In the data rows, 500 means zero.
Some points, each followed by its number:
tensor([535., 513., 539., 470., 530., 374., 542., 625., 595., 502., 539., 407., 611., 549., 500., 646., 475., 490.,
        503., 533.]) 0
tensor([407., 439., 587., 561., 394., 526., 574., 411., 705., 532., 541., 503., 500., 484., 419., 428., 483., 518.,
        518., 479.]) 1
tensor([539., 488., 305., 557., 573., 256., 504., 727., 519., 572., 513., 386., 613., 416., 102., 770., 416., 457.,
        371., 835.]) 2
tensor([513., 468., 561., 440., 416., 613., 437., 386., 568., 462., 432., 553., 495., 503., 536., 379., 510., 434.,
        561., 434.]) 3
tensor([491., 509., 541., 358., 462., 533., 386., 670., 532., 397., 570., 525., 539., 555., 497., 479., 564., 510.,
        462., 411.]) 4
tensor([673., 491., 530., 551., 584., 639., 590., 459., 375., 652., 442., 513., 268., 655., 623., 511., 434., 531.,
        554., 460.]) 5
tensor([434., 498., 565., 507., 253., 529., 468., 406., 504., 507., 511., 478., 495., 434., 488., 426., 530., 618.,
        432., 523.]) 6
tensor([471., 490., 559., 408., 629., 547., 499., 677., 405., 437., 497., 555., 417., 593., 543., 560., 532., 491.,
        531., 466.]) 7
tensor([516., 504., 568., 419., 458., 515., 463., 690., 646., 426., 588., 445., 577., 563., 520., 576., 521., 506.,
        491., 469.]) 8
tensor([445., 517., 507., 495., 342., 479., 440., 353., 504., 463., 499., 475., 468., 498., 497., 399., 589., 593.,
        435., 430.]) 9
tensor([487., 455., 555., 485., 396., 599., 480., 343., 627., 477., 435., 562., 501., 479., 503., 382., 510., 475.,
        545., 465.]) 10
New points follow, each followed by the number of its nearest point above by angle.
tensor([803., 610., 408., 266., 527., 517., 360., 518., 490., 444., 460., 439., 700., 569., 482., 340., 450., 467.,
        516., 295.]) 4
tensor([633., 451., 428., 424., 405., 501., 447., 518., 540., 461., 503., 496., 496., 505., 556., 436., 513., 450.,
        653., 431.]) 3
tensor([537., 524., 555., 429., 498., 521., 463., 667., 673., 448., 584., 461., 571., 587., 548., 539., 514., 519.,
        518., 444.]) 8
tensor([522., 535., 496., 496., 410., 536., 425., 401., 367., 480., 540., 508., 425., 574., 627., 406., 575., 651.,
        475., 456.]) 9
tensor([547., 546., 478., 320., 386., 500., 423., 515., 402., 404., 474., 673., 511., 554., 364., 348., 536., 500.,
        477., 456.]) 4
tensor([525., 484., 533., 356., 479., 568., 438., 472., 474., 424., 446., 574., 476., 538., 511., 370., 510., 457.,
        548., 396.]) 3
tensor([471., 492., 260., 647., 712., 309., 592., 616., 479., 607., 458., 393., 553., 386., 253., 702., 372., 369.,
        411., 809.]) 2
tensor([492., 518., 473., 540., 538., 486., 491., 441., 348., 591., 451., 488., 409., 490., 497., 503., 530., 509.,
        396., 531.]) 5
tensor([520., 485., 357., 504., 623., 378., 509., 688., 429., 509., 483., 458., 506., 472., 276., 664., 433., 472.,
        423., 704.]) 2
tensor([493., 461., 644., 539., 358., 559., 491., 424., 557., 497., 535., 503., 467., 558., 538., 563., 567., 589.,
        499., 479.]) 6
tensor([539., 571., 469., 409., 553., 547., 472., 526., 370., 465., 505., 475., 654., 481., 583., 434., 466., 583.,
        461., 415.]) 4
tensor([452., 550., 570., 588., 452., 548., 408., 610., 663., 467., 581., 423., 531., 479., 616., 439., 510., 498.,
        574., 399.]) 8
tensor([644., 553., 495., 481., 366., 538., 457., 439., 300., 505., 516., 539., 299., 575., 619., 513., 583., 572.,
        459., 443.]) 5
tensor([177., 561., 518., 528., 999., 563., 602., 615., 42., 527., 488., 751., 291., 513., 874., 360., 521., 226.,
        616., 479.]) 7
tensor([539., 513., 502., 486., 539., 421., 544., 616., 605., 503., 533., 386., 610., 530., 495., 585., 468., 472.,
        552., 516.]) 0
tensor([593., 497., 480., 502., 403., 625., 433., 507., 528., 531., 514., 516., 456., 500., 599., 439., 522., 556.,
        500., 422.]) 3
tensor([444., 465., 300., 683., 824., 393., 573., 536., 358., 616., 489., 382., 530., 435., 480., 691., 395., 292.,
        486., 621.]) 2
tensor([408., 403., 574., 603., 327., 596., 492., 468., 715., 475., 668., 485., 472., 531., 556., 386., 514., 671.,
        549., 468.]) 1
tensor([447., 501., 648., 401., 438., 567., 472., 763., 745., 429., 657., 512., 535., 586., 534., 569., 554., 574.,
        551., 435.]) 8
tensor([541., 580., 448., 379., 379., 512., 408., 599., 446., 422., 528., 588., 525., 528., 389., 445., 520., 518.,
        490., 458.]) 4
